In the rows, zero is written as 128.
First come named turns, each shown by rows before and after it. For each pair of rows after them, which turns, in which order, take the first row to the second? The first pair is done for you.
mez (before => after):
[137 113 128 122 127 134 125 145 108 135 141 140 163 111 156 119 158  98
  99] => [133 107 141 122 129 138 141 149  91 124 136 141 155 110 127 143 155  96
 148]
[119 147 111 150  97 137  85 155 137 122 117 116 145 137 138  73 146 115
 140] => [130 124 133 151 122 121 130 117  96 122 101 115 111 141 103 145 129 140
 199]
[143 121 134 117 192 143 163  98 109 127 104 149 116 119  70 191  88 130
 129] => [137 136 101 113 171 148 102 119 154 136 121 146 145 114 122 110 103 118
  28]
[131 136 103 107 140 152 158 140 146 115 128 125 173 132 104 125 111 126
 135] => [137 122 108 101 156 141 168 119 142 125 118 126 155 132 111 144 103 142
 120]
Pak (before => after):
[138 136 115 138 147 106 101 121 133 139 118 113 109 125 141 120 124 157
 115] => [140 130 117 133 153 106 112 113 129 142 118 118 110 124 147 125 120 161
 113]
[142 138 116 149 136 133 134 149  91 138 128 131 131 114 129 126 128 133
 153] => [137 138 124 154 128 131 123 158  96 141 128 135 135 111 136 117 134 133
 135]
[127 120 140 123 132 150 113 141 136 124 146 126 138 113 155 102 141 125
  80] => [133 114 131 109 149 150 153 115 133 120 142 136 125 126 143 125 114 126
  77]
Morit (before => after):
[124 121 149 158 120 131 148  90 109 119 142 139 131 125 117 147 143 135
 168] => [111 138 136 150 106 146 120 119 141 117 159 146 167 122 140 105 147 111
 115]
[119 132 106 149 133 138 134 145 146 109 145 114 123 115 126  98 118 104
 155] => [130 120 108 158 142 111 115 122 135 121 132  98 105 110 145  99 124 131
 139]
[124 108 166 117 155 110 146 110 104 139 115 134 106 127 110 175 118 128
 127] => [107 133 152 102 138 147 130 157 141 126 141 162 152 130 120 130 123  89
  89]
[127 110 141 112 151 122 197 116 154 130 122 176 140 126  91 177 131 111
  77] => [127 113 134 115 144 112 164 113 166 136 119 166 137 120 124 148 145 126
  31]
Pairs:
(2 to 3 turns a pair)
[131  85 154 119 150 129 157 122 113 131 160 179 107 146 123 153 140 126
  92] => [120 108 148 126 122 151 143 161 133 120 173 181 134 147 116 122 152  99
 100] | Morit then mez
[123 116 171  99 140 121 142 135 100 130 119 133 117 119 135 156 137 123
 124] => [124 125 164 113 126 108 102 144 112 135 113 118 122 112 149 128 154 133
 114] | mez then mez then Morit
[114 153 108 148 107 141 101 158 155 122 143 129 151 132 134  89 148 106
 110] => [113 151 118 143 105 156 135 158 140 111 138 133 147 137  96 127 137  95
 169] | Morit then Morit
[124 123 145 109 140 127 139 135 132 132 137 136 127 106 143 133 123 134
  89] => [128 119 144 120 139 114 123 126 122 137 126 125 119 107 144 129 126 145
  95] | mez then Pak then Morit
[131 130 155 122 131 155 145 165 114 122 128 136 129 128 109 144 134 123
 139] => [134 129 135 108 146 154 147 144 131 120 134 146 125 131 126 137 124 125
  83] | mez then mez then Pak
[150 121 116 142 143 105  98  98 111 122 122 137  99 149 106  95 135 131
 125] => [151 115 132 132 149 117 124  97  98 120 120 149  90 145  95 125 128 125
 144] | Morit then Pak then mez
[137 110 139 123 140 106 134 112 116 136 126 123 108 116 140 142 126 152
 105] => [129 125 134 130 124 106  99 131 129 139 129 112 117 114 152 108 141 147
 107] | mez then Morit then mez
[143 108  90 136 139 119 176  96 128 136 144 116 121 134 111 154  86 120
 137] => [128 125  85 145 110 143 157 142 145 128 157 118 150 136 105 123  98  91
 154] | mez then mez
[117 147  83 140 116  88  92 101 134 137 136 109 130 156 140 101 140 136
 147] => [125 132  85 127 137  80 123  69 127 140 131 115 109 157 139 135 126 146
 137] | Morit then mez
[119 123 147 126 136 113 176 108 111 117 122 132 112 131 104 183 102 136
 171] => [103 137 151 119 118 142 176 146 124 105 136 146 145 131  97 161 107 109
 176] | Morit then mez
[132 139 124 124 118 159 150 139 157 122 154 146 148 130 128 108 117  91
 105] => [142 125 127 121 138 150 180 113 140 126 147 148 126 136 116 150 101 107
 127] | Pak then mez
[132 121 171 111 140 149 122 148 116 131 127 132 139 103 149 141 138 118
  91] => [130 126 176 121 126 145 103 159 111 130 122 124 137 103 142 128 146 116
 120] | mez then Morit then mez
[116 153  91 130 122 158 128 155 157 116 136 138 157 144 127  74 128  92
 124] => [122 143  90 129 129 148 113 136 158 125 130 135 144 138 158  74 130 112
  84] | mez then Morit
[126 126 151  91 135 160 126 157 147 127 157 166 155 111 163 132 130 104
  32] => [123 128 168  87 139 181 174 164 130 116 155 179 157 118 119 169 116  89
  93] | Morit then Morit
[130 129 133 146 122 140 146 151 119 127 120 127 135 144 108 133 126 109
 214] => [137 125 138 154 120 124 127 142 111 133 111 112 123 136 114 136 129 119
 215] | Morit then mez
[116 101 162 102 138 130  99 123 121 144 139 138 140  94 176 138 134 135
  75] => [127  91 149 118 150 103 115  85 101 146 118 119 111 107 158 162 130 160
 126] | Pak then mez then Morit
[133 118  96 121 130 135 168  98 150 114 150 150 127 156 113 137  95 109
 118] => [141 110  96 135 134 105 138  75 143 130 139 129 111 151 130 123 110 139
  94] | mez then Morit
[125 132 114 124 105 143 121 160 136 127 143 150 144 143  99 112 145 120
 188] => [133 125 125 131 117 120 123 131 114 135 125 133 116 143  97 133 143 142
 207] | Morit then Morit
[123 101 143 120 165 110 157  99 124 120 107 125  95 108 131 158 112 127
 123] => [122 104 144 128 158 103 147 102 119 117 100 113  90 110 122 155 122 129
 150] | mez then Morit
[155 128 139 120 130 123  99 136 130 137 144 118 134 121 140 132 133 120
 102] => [152 121 136 115 142 133 136 122 121 130 147 133 129 128 123 156 116 116
 116] | Pak then Morit
[132 112 165  96 150 143 153 143 136 126 140 165 146 103 144 164 122  98
  58] => [120 126 157 112 122 150 116 180 150 126 142 152 170 107 147 118 142  90
  70] | Morit then mez
[137 123 103 165 130  79 120  97 121 131 101 104  98 130 129 128 129 152
 153] => [142 118 110 136 150 100 174  88 127 120 113 132 103 139 112 161 106 138
 137] | Morit then mez
[144 155  72 133 139  97 142  60 139 129 113 134 133 173 145 103 121 173
  83] => [147 150 102 155 127  77 127  69 103 138  92 114 108 162 118 124 143 193
 157] | mez then Pak then Morit
[135 128 101 158 152  98 120  92 123 140 109  98  96 140 135 128 114 163
 159] => [124 144  85 125 143 148 154 127 164 116 151 141 147 146 137 113  96 107
 103] | Morit then mez then Morit
[127 124 158 145 135  91 133  90 117 111 126 121 100 133 100 155 117 150
 142] => [108 153 152 142 102 124 117 155 149 100 153 136 146 136  99 107 130 103
 144] | Pak then Morit
[133 121 151  98 129 157 161 122 141 108 152 148 162 123 129 177  98 111
 127] => [129 128 144  96 123 163 146 136 151 109 155 150 177 116 136 153 107 102
 106] | mez then mez
[137 126 140 134 151 122 153 108  95 135 130 129 113 126  98 157 129 134
 167] => [127 143 110 119 136 139 131 131 142 130 158 145 148 129 136  99 128 107
  77] | mez then Morit then Morit
[118 149 122 139 105 168 134 131 173  91 161 160 134 129 111  93 114  84
 163] => [148 113 132 137 147 104 137  49 142 120 133 135  75 123 137 135 103 149
 120] | mez then Morit then Morit
[103 149 109 140 122 138 120 149 131 128 132 135 138 143 118 115 130  98
 133] => [117 131 112 129 146 120 123 111 125 142 132 127 115 139 134 126 118 121
  88] | mez then mez
[138 128  97 134 121 165 178 106 128 109 130 144 145 171  97 131 105 109
 130] => [152 116  90 144 131 122 133  72 121 133 111 118 120 169 128 120 118 150
  86] | mez then mez then Morit
[141 114 150 144 123  79  70 104 106 138 115 102 110 110 165 117 153 176
 111] => [112 149 152 134  88 150 103 188 129 108 146 137 169 120 122  96 146 100
 170] | mez then mez then Morit
[116 143  86 116 135 153 163 116 146  95 139 158 142 135  93 133 116  94
 164] => [134 123  86 122 160  98 139  61 128 118 120 131 107 131 129 138 113 150
 111] | mez then mez then Morit
[135 131 154 105 152 100 147 111 104 129 121 136 107 115 123 178 105 121
 103] => [112 160 139 118 116 126 102 172 136 123 141 136 151 115 134 111 127  90
 104] | Morit then Morit then mez
[140 108 142 171 124 106 107 116  96 130 131 100  92 140  99 122 155 153
 181] => [129 121 125 177 104 120  74 144 125 130 139 103 121 138 121  71 168 136
 153] | mez then mez
[102 130 112 117  96 149 121 128 153 132 146 135 141 120 102 103 129 130
 136] => [104 125 133 123  98 146 125 129 135 136 137 129 133 113  87 121 131 136
 164] | Pak then mez then Pak
[128 144 127 131 100 156  96 172 135 127 141 136 154 132 131  93 123 106
 124] => [145 115 128 117 138 121 113 103 115 139 128 127 110 134 153 132 105 149
  71] | mez then mez
[102 149 159 139  87 162 158 182 108 107 120 138 149 117  98 134 142 110
 202] => [110 140 166 160  93 123 119 167  89 121 100 105 128 110 111 128 164 147
 208] | Morit then mez
[134 122 130 120 135 115 138  75 139 138 124 106  87 166 140 114 131 158
 109] => [115 145 121 114 106 143 122 121 172 131 145 120 122 164 144  74 139 120
  97] | mez then Pak
[112 127 146 105 156 147 131 127 118 117 135 134 124 116 130 125 106  88
  96] => [111 140 142 122 137 149 107 146 124 121 134 124 134 113 133 100 120  83
 105] | Morit then mez
[128 115 172 114 142 131 125 134 109 137 129 130 118 105 142 154 131 144
 101] => [124 123 165 110 137 150 153 145 110 124 139 141 130 113 119 162 122 124
 130] | Morit then Pak
[132 108 161 116 145 142 151 142 130 105 136 133 137 113 120 162 134 126
 104] => [122 123 157 124 125 150 131 169 141  99 142 130 150 114 122 138 149 112
 112] | Morit then mez
[133 130 132 118 127 122 154 106 105 126 121 128 124 145 122 150  94 125
 155] => [133 135 112 113 118 126 128 111 139 131 136 134 142 144 152 114 100 116
  92] | mez then Morit then mez
[144 110 111 137 144 104 141 106 115 138 104 102 101 145 110 164 135 161
 181] => [126 140  88 149 106 134 109 168 150 130 120 112 147 148 116  99 156 122
 179] | mez then mez
[109 154 154  92 114 140 150 165 126  94 165 163 184  83 126 130 123  75
 111] => [136 120 146 103 154  70 141  61  97 122 125 121 111  87 150 163 115 155
  87] | Morit then Pak
[145 127  90 150 148 121 131 109 130 150 127 121 111 142 105 118 117 140
 144] => [145 131  84 140 147 128 137 109 148 142 140 133 124 141 109 106 113 130
 115] | Morit then mez then mez
[123 128 169 142 116 144 106 148 107 133 113 118 129 106 118 142 134 131
 157] => [120 138 159 130 113 164 111 165 127 128 137 139 146 105 131 127 130 110
 122] | Morit then mez then Morit
[126 131 133 151 136 147 107 146 139 122 140 130 127 127 143 110 149 148
 120] => [126 127 140 149 146 156 143 137 126 115 142 140 120 133 115 143 132 142
 152] | Morit then mez then Morit
[127 141 101 140 123 127  86 131 140 139 130 107 136 124 152 100 130 134
 110] => [134 131 126 148 133 123 119 121 107 136 121 103 115 123 118 145 122 144
 177] | mez then Morit then mez
[131 149  96 131 151 161 141 155 131 126 144 130 167 127 145  86 134  99
  86] => [141 138  83 124 175 155 184 115 119 118 139 132 144 143 116 131 108 108
 123] | Pak then Pak then mez
[125 121 150 114 128 136  99 160 138 136 137 132 145 101 165  94 154 124
  52] => [135  97 197 108 148 133 151 144  87 133 120 134 114  95 123 178 144 140
 129] | mez then Pak then mez
[172 129 151 137 135 114 129 113  84 120 108 113 112 125 138 146 139 168
 134] => [160 136 130 112 129 149 137 136 126 108 137 144 148 128 153 116 125 131
  71] | Morit then mez then mez
[134 127 136 141 118 126 153 137 107 119 112 133 118 130 105 129 131 120
 203] => [153 110 121 133 139  89 147  82 106 135 109 120  94 132 138 126 122 152
 140] | mez then Pak
[144 108 130 134 146 119 129  87 122 129 119 134 109 135 136 139 123 163
 101] => [137 129 100 130 133 134 119  99 151 131 131 135 130 147 141 105 121 147
  84] | Pak then mez then Pak
[149 118 146 118 151 115 114 107  95 141 129 117  88 137 143 135 136 160
 130] => [128 146 135 116 121 159 107 169 130 124 151 138 138 144 133  92 142 109
 136] | mez then Morit then Morit
[140 137  97 146 145 108 131  92 139 125 138 130 103 148 105 137 118 131
 176] => [141 136 106 153 141  91  99  97 136 134 132 117  98 136 122 125 135 147
 160] | Pak then mez
[136 125 113 154 122  94  74 101 131 146 109  95 114 123 146  95 136 158
 123] => [125 139 123 156 104 119 100 138 122 130 114 103 133 134 109 102 136 136
 195] | mez then Morit
[137 128 121 104 119 140 113 118 145 123 154 140 133 123 148 101 130 135
  85] => [145 110 141  98 132 132 152  93 116 123 135 138 108 125 124 154 112 147
 131] | mez then mez
[131 129 136 112 119 136 132 131 134 129 128 133 127 119 140 130 120 124
  90] => [128 137 135 118 113 137 123 139 139 133 133 131 133 121 141 118 128 123
  95] | Morit then mez
[135 113 154 126 159 103 141 111 105 143 104 148 121 117 129 163 133 143
 118] => [133 119 147 127 150 101 114 121 119 147 113 143 133 108 151 135 136 145
  78] | Morit then Morit
[155 137 113 138 117 155 121 181 141 116 119 138 142 141 125 109 141 119
 158] => [161 127 127 139 129 146 131 165 122 117 105 129 121 143 112 136 136 133
 183] | Morit then Morit
